The rows of X fall into a few groups, and each row is roughly a mix of its group's hidden directions.
X, 156 rows:
[[  5  -4   9 -13  -2 -21 -30  -1  -5  16  -3 -12]
 [  5   4   3 -23  -4  14   5  20  -8  26   3  14]
 [ -1   9   6 -19  -4   7 -12  30 -18  13   4   1]
 [  6  -8  -3  16   1  -3  12 -26  -9 -23 -18   1]
 [ 11  -1 -13 -21 -14  -4 -18  -6 -19  22  -2  -2]
 [ 11   0  12  -5  -2  23   7  29 -13 -11  -6   9]
 [  7  -6 -10 -11  -1  10 -30  22  -6 -12 -10  -5]
 [  2  10 -12  13  -1  -7  -4 -38  -6   5   1 -13]
 [  1  -8   6  17   6 -18   2 -23  13 -21  -3 -14]
 [  7   2   3 -16  -4  18   4  31 -12  10   4  14]
 [ -4   5   4  23   2 -18   7 -32   9   3   2  -5]
 [ 17  11   7  24 -10  15  14  -8   8   2 -17 -13]
 [  3  10   2  10 -16   2  36 -15   2   7   4   8]
 [-10  12   1  15 -14   5  29 -14 -15  -7  -9   4]
 [ -1  -6 -13  -9  -4  28   3  28  12  -7   0   5]
 [ 11  -6 -14 -25   4   9 -26  14  -9  -8  -3  -8]
 [ 20  -7 -14   3  -2  12   9 -29  -2 -16 -11   1]
 [-13   1  -9 -19  -8  -4 -25  21 -10  16  -6  -3]
 [  1   8 -11 -27  -2  15 -10  23  -1   2   6 -17]
 [ 17   0   5 -29   0   6  -8  19 -19  12   2  -1]
 [ -7  12   3 -17   0  17   8  23 -12  23   5   6]
 [  0 -13   9  -8   0   7  -6  38   4 -13  -6   5]
 [-15   3   0 -17   4   6   7  22 -11  26  12   9]
 [ 11   1   1 -15   0  27   1  26 -15   1  -4  10]
 [ 13   9  -2  -4 -13  20  35  -4   1   3   3   0]
 [-11  17  -2  -5 -19  17  19  16 -18  -3  -7  -4]
 [-11  10  -8 -16  -5  28  10  21  -6   9   1  11]
 [  1   1 -25  10 -15  11  12 -10  11 -15 -21  -4]
 [ -2   2 -15 -12 -12  14 -10  13 -19 -18 -20  -7]
 [ -4  17 -19 -17   1  13   7 -23 -10  12  13  -2]
 [-28  13   9  -1  -4  -7  14  14   6  18  15   4]
 [ -1  -4   1  11   4 -20 -11 -29   7 -15  -5 -17]
 [-11   4  -4  21   0 -11   8 -33  15  -1   4   0]
 [ 11  -2  -5 -24   2  11 -20  28   1   4   6  -7]
 [ -9  13 -10  -8 -11  33  13  13  -5   2  -5   9]
 [ -5  13  11   9 -14   4  32  -2 -19   4  -4   9]
 [  6   2   2  16   6  11  39   6   8  -1   1   8]
 [ -9  -4   8  -6  10 -20 -27   9   5  18  13   9]
 [ -1   5  11  25   0   9  29  -1   1  16  -3  12]
 [  9  -6   4  17   3  -9  18 -29   2 -21   4   0]
 [ -1  -6  14 -13  -1 -32 -22  -1  -6  11   0  -8]
 [ 10  13 -13 -20   1  18   1 -17 -10  20  11   1]
 [-10   2  18  29   0 -16  15 -16   2   6  -1  10]
 [ -8  19   7 -11  -1   3   1  14  -1  36   1  -3]
 [-12   6  -4 -14   0  18  13  23  -7  23   6   9]
 [-17  -4   9   9  15 -27 -15 -14   3  11   9   9]
 [ 11  -8  11  -5   1  15 -13  17 -10 -29 -12  -3]
 [  7   6  -3 -13 -11  15 -14  34   2   1  -2 -11]
 [  6  -1   4   2  -9 -15 -31 -19  -2 -12 -11 -13]
 [ -9   9 -14 -12   0  29  13  22  -4   1   3   6]
 [-20   2  10  18   6 -20  -4  -6  21  12  14   3]
 [ 10  -2 -13 -19  -1  17 -23  20  -6 -10  -5  -9]
 [  6 -15  14  17  -3 -27 -15 -14   9  -7  -7  -4]
 [-16   1   1  11  -2 -25 -22 -22   9  -2   3 -10]
 [ -1 -11   0  22   9 -15   2 -31   7 -11  -6   4]
 [ 19 -14  14  20  -4  -8  15  -5 -11 -17 -10  10]
 [ 13   4  13  24  -7  13  27  -1   2   5  -7  11]
 [  3   5  -1  16   5  19  33   0  10 -11   4  11]
 [  0   6  11  10   3 -26   2 -31  -9   9   1  -5]
 [ -8   2  -9  13  -2  -9   1 -23  31   6  12  -4]
 [-15 -10   9 -11   0  -8 -26  10  -8 -24  -3 -10]
 [  4  -2  -1   6  -7  32  11  23   0  14 -12   5]
 [  3   4   0  18  -5  21  32   3   6   0  -4  14]
 [-31  -6  -3   5  10 -18 -12 -10  11 -13   7 -11]
 [  0  -5   6  13   3 -22  -1 -28   6 -16  -4 -16]
 [ -2  -1  -5   9   0 -22 -14 -26   7 -15   0 -18]
 [ -2   1 -12 -22   3   6 -36   2 -10   0  -2  -6]
 [  2 -11  31  13   3 -27   4  -1   1 -10  -5   3]
 [ 13   9 -18 -21  -2  -2   2 -15 -26  11   7  -5]
 [ 12   0 -14 -23  -4  20 -14  21  -3  -7  -1 -11]
 [  0  -3  -3  -8  -6  22  13  28  -8  19   0  11]
 [ -3 -14 -15   7  -3 -12  -8  -7  11 -32   1 -14]
 [-14  -3   2   5   2 -15 -30 -18   1 -16  -4 -14]
 [-17  16   8  -9 -10  11  15  26 -14  10   3   1]
 [  9 -11  27   9  12 -14  -6   5  23 -13   2  -5]
 [-10 -10   8  15   8 -15  27   0  17 -15   8  -4]
 [  7   8   0   3 -11  15  19  -9 -28 -10 -17   2]
 [ 12   0 -13   8 -14  -6  -8 -21   6 -22 -10 -19]
 [-16  -1   3  12  -1 -21 -24 -20   9  -9   0 -10]
 [  7  -2  -3  22  -2   0   8 -22  20 -24  -6  -2]
 [ 19  -8  14   9  -1 -23  -9 -23 -13  -2  -5  -6]
 [  0   6  -2  10  -7  17  17  -7 -17 -20 -22 -11]
 [  6   6  -2  24  -4   1  22 -21  13 -12 -14   3]
 [-11  -5   1   9   4  -5 -33 -18   3 -17  -8 -11]
 [-26   6   3  15   0 -18  -5  -4  23   8  14  -2]
 [ 17   3   1 -15  -7  14  24  22 -13   8  -2   8]
 [-11  -1  -5 -21  -5   1 -26  24  -8  12  -5  -4]
 [-11  -3  -1 -21   7  13  -2  28  -6  17   9  11]
 [-10  -7  -2  -2  -5 -16 -33 -12   4 -16  -6 -14]
 [ -2   4 -19  18 -12  11  19 -14  14 -12 -15  -3]
 [ -3  -3   0  -3  -7 -17 -34 -17  -1  -8  -6 -13]
 [ 11   4   1 -20  -3   7 -31   6 -18  13   2   6]
 [ 12   0   6  21   7   3  26 -22   8 -14   4   6]
 [-10  -3  -3  -9  13 -12 -30 -13   8 -19   3  -9]
 [-29  -9   5 -12   1 -21   2  17   4  -9  14  -5]
 [  0  14  -2 -17 -14  22  11  24 -14   3  -1  -5]
 [ -6   1  -9  -3   3  -6 -20  -8  32  14  16  -5]
 [  0  -2   0 -21  -2  12  -5  29 -17  19   4   5]
 [  0  -7 -12 -25  -9   4 -21  18 -18   3   4  -8]
 [ -7  18  -2  -9 -18  20  16  20 -15   2  -4  -5]
 [-19  -3 -16 -12   6 -12 -33  -2   2  -2   5  -6]
 [ 18   7  11 -12   1   9   9   8  10  27  21   0]
 [ -6   9  -2  -7  -3  29  17  21  -1  14  -1  13]
 [ 28   8  -2  10  -9  13  24   0   2  15  -5  10]
 [ 10   2 -12   1  -5  16  22 -29  -6 -11 -10  -3]
 [ 15  -2  20  17  11   4  25  -4  15 -11   4   9]
 [ 17   1   6 -20   1  18  -7  23 -19   4   1   9]
 [-12  10   5  12  -8  -8  33 -19   4   8   6   6]
 [ -1 -15  10   6  15 -25 -21   2  15   9   8   9]
 [-30 -10   6  -6   5 -23  -7   6   5 -15  10 -10]
 [ -1  -2   4  22  -2 -19  21 -23  15  -2  -1  -6]
 [ -4  -5  -6 -26  -2  10 -16  26 -13  11   6   0]
 [-17   3  -7 -12   1  -3 -15  20  22  11  19  -4]
 [-13  -7 -22 -12  -5   5 -29  18   3  -5  -4  -7]
 [ -1 -19 -13 -17  -5  13 -13  19  -2 -22   0   8]
 [  9  -9  12 -10   1  18  23  16  -3  -8   4  22]
 [  6   5  -9  -1 -12  16  35 -14  -3  -9  -5  -2]
 [-17 -17  -7 -13  16 -22 -20   0   1  -5  10   7]
 [ 32 -16   4  -7 -12   0  -3  12 -18  -6 -10  -2]
 [  5   8 -15  -7 -19  32  12  14  -2  -1  -5   0]
 [  0 -17  20  13  19 -21  -2  -4   1   2   8  18]
 [ -4  -3  -4 -25   0   9 -11  27 -15  15   6   2]
 [-12  -2  -3  19   3 -19   4 -29  14  -6  -2 -12]
 [ -4   2  15 -18  12  11   1  23  -6  11  14  19]
 [  3   0 -23   5 -14  -9  -2 -21   7 -19 -10 -16]
 [  1  -6  13  18   6  -9  34  -3  11 -13   3  -1]
 [ -5  16  12 -15   3  10   5  18 -14  26   9   0]
 [-10  -7  24   9  14 -16 -16   5  19 -14   1  -5]
 [ 19   2  -7 -18  -7   0 -35  -3  -9   5  -4  -5]
 [ 13   4  -8 -22  -5  17  12  13  16  12  18  -6]
 [ 21  12  18  23 -10  10  16  -8  -2   3 -11  -3]
 [ -3   3  -3 -21  -7   7 -18  26 -13  17  -6  -6]
 [ -8  -8  -5 -16  10 -29 -15   3  -2  14  12 -13]
 [ 11  -8  19  17  -3 -18  19  -5   9 -21  -2  -7]
 [ 17   2   0 -21  -3  12 -26   8 -21  -3  -7  -1]
 [ 11   2  12  12  -1  26  15   3   8 -15  -2  21]
 [  8  15  23  23   7  -6  17 -17   9   1  -3   2]
 [  6 -13   7 -22   2  -5 -25  25  -4  -6  -1  -3]
 [  1   3  -2 -13  -2  26   5  29 -13   5  -2  12]
 [  7 -10  -2 -16  11  -3 -31  23   5   0   4  -5]
 [  8 -20  16  -1   0 -21 -25   5  -7 -14  -8  -1]
 [ 11   5   2  -2 -16  23   0  26 -12  -6 -17  -2]
 [  3   0   6 -17  -3   7 -31  11 -19 -13  -8  -4]
 [ -9   9 -10  -2  -5  27  24  15   3  11  -5  12]
 [  7  -5 -14 -15  -1  30  -5  23  10  -4   2   5]
 [-22   1  27  -4  -2   2   2  11 -17   5  -6  19]
 [ 10  13 -12   0 -21  30  13   5   1  -5  -9  -8]
 [ 19  -7  11 -11   2  -7 -27  -7 -11 -19  -6 -11]
 [ -1 -12  20  21   0 -16  11  15   7 -18 -10   1]
 [-11  10   4 -10   3  17  16  21  -7  23   7  11]
 [  0  -5   0   6   2 -18 -21 -28   4 -14  -6 -16]
 [ -6  -3   1 -12  -4 -12 -39  -8  -8  -5  -2 -10]
 [ -2   7 -12 -18  -2  24 -15  15 -13  16  -2  10]
 [-14  17 -14   2   2  -2   4 -25  15  20  11  -5]
 [-13  17  -2   3 -21  14  26   7 -13  -4  -8  -1]
 [ -8 -16  11  -4  19 -28 -17   2  -7   8   9   7]]
One row of each group comes first, with its name. Which group is each row after those in?
[  4  -9  13 -10   1 -28 -27 -11  -8   5   0  -7]	G
[ 3  5 -5 -9 -1 19 17 27 -3 17  7 17]	Q
[ -3   0  22 -15  15   3 -10  20  -9  14  17  11]	K
[ 21  -8 -11   6   2   8   7 -30  -3 -17 -11  -3]	R

[ -8  -5   3  -2  -2 -18 -32 -16  -1 -13  -3 -14]	Q
[-17 -10 -20 -25   5  -9 -21   6   0  -5   9  -6]	K
[ -1 -12 -17 -13 -12  20  -6  26 -12   9  -5   2]	K
[-13   0   6  -8  15 -17   0  -4  15  21  25   5]	R
[ 6  1  0 13 -1 24 28 16 13 -5 -3 10]	G
[ 14   4  26   7   6   0  28 -12  -6   2   4  12]	G
[-22  -5   2  18   5 -20  11 -19  14  -8   3  -9]	Q
[ -7  14   9  14 -14   1  34 -10  -7   7  -1   7]	R
[  1 -16  17   5  -2  -6   0  32   2 -18 -11   3]	G
[ -1  -3 -12 -30  -5 -13 -21   6 -14  -2   9  -9]	K
[-10  14   4  14 -14   2  33 -15  -5   4   0   5]	R
[-17  -5   8  -4  16 -17   9   9  -6  24  16  13]	K
